In the rows, zero is written as 128.
Each path below is one point turned by a fixed rotation once a step. After each direction that follows a path, write how fast that rotation turns it, in degrees per step (0 if it stays still).
Each turn is a multiple of 5 degrees from 10 to 175, or 0.
Each row of a path follows its step; steps can be skipped.

step 0: [128 117 138 133 111 133 127 140 128 131 124 122 128 133 130 132 129 127
 125 127 120 128 119 131 116 127]
step 1: [131 126 138 131 122 134 128 124 132 129 121 115 131 120 111 129 133 124
 118 135 128 133 127 137 133 130]
step 2: [132 138 122 128 129 123 138 129 137 124 115 126 129 129 123 134 119 127
 128 140 138 134 133 134 133 132]
step 3: [129 126 120 134 125 128 135 131 135 129 133 124 124 137 137 145 119 132
 124 123 136 124 137 130 123 130]
step 4: [125 132 121 138 122 129 120 126 138 135 139 114 122 132 123 135 138 128
 132 120 122 130 127 129 124 126]
step 5: [122 132 127 123 120 126 123 135 136 126 121 122 126 124 123 132 129 128
 137 139 115 135 116 131 120 125]
step 6: [124 124 135 129 124 136 132 134 122 123 118 115 134 123 127 133 117 129
 120 137 128 124 127 131 117 132]
step 7: [129 132 127 141 123 130 135 129 134 132 116 117 132 131 122 123 131 121
 117 125 140 129 136 129 129 132]
step 8: [132 130 123 128 118 123 135 132 146 130 123 134 119 134 126 138 125 127
 125 124 128 136 129 133 139 128]
step 9: [134 127 126 129 124 128 124 128 128 127 142 118 122 131 125 148 118 134
 133 131 123 130 130 138 128 129]
Speeds:
[131 131 129 127 130 127 127 132 132 128 128 126 127 126 123 126 133 126
 132 129 130 124 132 125 129 128] -> 125
[128 128 131 131 125 131 130 126 132 129 128 129 123 128 129 127 135 130
 126 125 128 128 124 129 130 124] -> 100
[131 128 133 130 125 127 125 132 127 127 123 129 128 127 127 126 126 127
 124 126 132 130 128 131 133 131] -> 60
[126 132 126 129 131 127 133 127 129 129 123 127 129 123 132 129 127 130
 125 125 132 126 130 126 128 128] -> 80
[125 128 128 127 130 127 129 130 134 127 132 126 131 133 130 123 125 126
 126 125 130 125 126 131 129 127] -> 85
[126 130 135 127 128 130 131 133 127 128 131 131 129 129 127 134 126 130
 127 127 127 124 130 127 127 126] -> 125

step 0: [128 129 122 132 132 127 128 131 126 130 116 123 121 120 121 123 123 132
 119 138 133 128 123 154 128 124]
step 1: [112 123 135 116 126 122 133 125 118 140 130 129 127 127 126 134 120 137
 133 122 140 122 118 123 124 128]
step 2: [132 122 121 129 123 137 136 140 120 117 128 123 133 119 124 137 122 130
 135 145 130 134 122 126 136 134]
step 3: [135 128 136 129 118 111 128 131 127 127 128 134 128 130 121 113 122 132
 133 132 133 120 117 140 131 118]
step 4: [116 131 118 126 137 135 123 131 121 143 126 130 121 131 119 125 121 127
 135 140 127 124 115 121 127 133]
step 5: [130 121 128 131 134 122 141 134 130 128 118 131 123 113 132 135 117 144
 121 137 134 131 127 137 128 128]
step 6: [116 122 136 117 113 123 135 134 112 132 129 123 127 140 128 127 127 126
 136 133 135 120 126 135 129 131]
step 7: [129 136 117 132 127 130 131 137 131 123 136 123 134 119 114 135 125 132
 130 136 128 124 107 130 134 130]
step 8: [133 118 137 118 137 115 124 125 129 125 119 136 123 126 125 120 113 127
 137 138 135 125 122 132 130 124]
step 9: [118 125 121 134 122 140 127 131 111 145 127 124 123 126 120 124 121 132
 124 139 131 132 125 137 124 126]
Speeds:
[128 130 131 130 135 130 128 127 128 134 126 126 125 123 128 125 128 125
 128 129 130 126 129 128 128 125] -> 85
[128 129 131 132 128 122 132 128 131 126 131 130 129 126 130 126 123 129
 125 123 130 129 125 128 125 126] -> 155
[126 128 133 128 127 124 128 123 132 125 124 127 125 128 125 127 130 133
 132 128 129 128 130 130 130 128] -> 145
[127 131 130 125 124 129 125 128 125 128 128 128 127 129 133 123 125 128
 126 127 127 128 129 134 132 126] -> 130

step 0: [141 133 118 136 125 120 132 119 131 139 126 125 128 119 124 129 121 131
 128 131 135 129 129 131 138 127]
step 1: [118 124 138 133 131 128 119 138 137 125 122 130 128 118 132 122 134 118
 133 129 130 127 135 129 133 129]
step 2: [136 126 130 116 120 124 128 129 121 124 118 127 127 128 128 139 128 127
 129 134 119 120 115 135 125 129]
step 3: [132 122 132 133 129 133 118 120 129 122 127 123 122 131 126 127 123 141
 133 126 139 133 134 121 121 120]
step 4: [132 129 133 139 134 133 133 123 125 134 131 127 131 123 120 127 133 130
 119 132 123 127 128 142 141 132]
step 5: [123 134 124 128 118 112 122 131 130 127 119 129 125 120 125 126 127 123
 130 134 132 138 131 121 135 130]
step 6: [135 120 133 127 128 131 121 132 135 125 122 124 133 125 135 127 122 125
 136 125 127 112 128 138 121 134]
step 7: [129 124 136 125 130 134 128 125 118 126 124 127 114 130 125 138 130 129
 129 133 131 132 122 126 133 111]
step 8: [131 127 128 138 124 130 121 116 135 125 126 130 138 125 123 127 135 142
 123 129 124 136 129 129 126 136]
step 9: [135 138 129 130 133 118 125 137 120 133 129 120 121 121 124 118 120 127
 127 134 130 126 137 133 137 131]
Speeds:
[129 129 131 131 137 129 126 129 126 127 128 128 128 127 132 123 131 128
 130 127 130 125 128 128 126 132] -> 140
[125 132 132 130 125 126 129 126 124 126 124 131 131 130 129 129 132 126
 126 128 129 130 124 127 127 131] -> 120
[130 129 133 132 125 131 132 130 129 128 133 127 128 126 129 129 126 126
 127 128 135 127 126 128 128 126] -> 115

step 0: [132 125 122 135 136 136 130 134 140 126 125 133 138 124 130 141 136 117
 117 134 127 132 130 132 131 128]
step 1: [122 124 131 124 132 134 127 130 132 133 131 129 127 122 141 133 139 115
 114 140 130 121 128 125 132 125]
step 2: [133 122 144 123 135 122 134 134 128 130 129 140 126 127 142 132 131 126
 124 133 130 120 124 127 138 123]
step 3: [129 122 138 128 143 121 134 130 139 124 129 136 140 127 140 131 126 127
 134 130 128 138 129 127 131 122]
step 4: [122 125 125 127 132 129 137 138 145 123 127 124 135 123 132 138 135 129
 128 138 125 136 133 121 134 125]
step 5: [123 127 130 126 129 128 135 133 135 136 121 123 123 114 132 134 127 122
 117 134 132 127 129 117 137 118]
step 6: [123 126 134 130 134 117 137 137 127 127 129 135 117 119 139 121 120 124
 121 136 128 128 123 125 129 118]
step 7: [131 123 127 132 147 123 141 134 132 122 125 134 127 129 136 120 125 133
 131 131 121 131 135 122 128 122]
step 8: [122 122 123 139 139 129 132 131 141 124 129 129 131 125 124 133 121 130
 120 130 119 131 139 118 134 130]
step 9: [124 126 119 136 131 130 131 133 134 132 125 134 122 122 125 141 124 119
 115 140 126 121 132 122 123 120]
Speeds:
[128 122 128 129 124 126 125 127 125 132 128 128 124 131 128 132 125 126
 128 131 130 127 127 124 131 127] -> 95
[130 131 126 126 129 130 126 129 132 126 124 125 130 131 126 131 124 125
 128 132 127 130 127 126 129 133] -> 85
[131 130 131 122 130 123 128 127 123 127 127 132 126 127 130 130 126 130
 126 129 129 130 129 128 124 131] -> 90
[128 131 130 125 126 130 123 126 130 128 129 134 133 130 130 131 130 128
 129 130 130 124 131 130 130 126] -> 35
[127 125 129 128 131 128 130 126 131 128 133 128 130 131 127 134 125 133
 132 124 126 127 127 126 125 129] -> 80
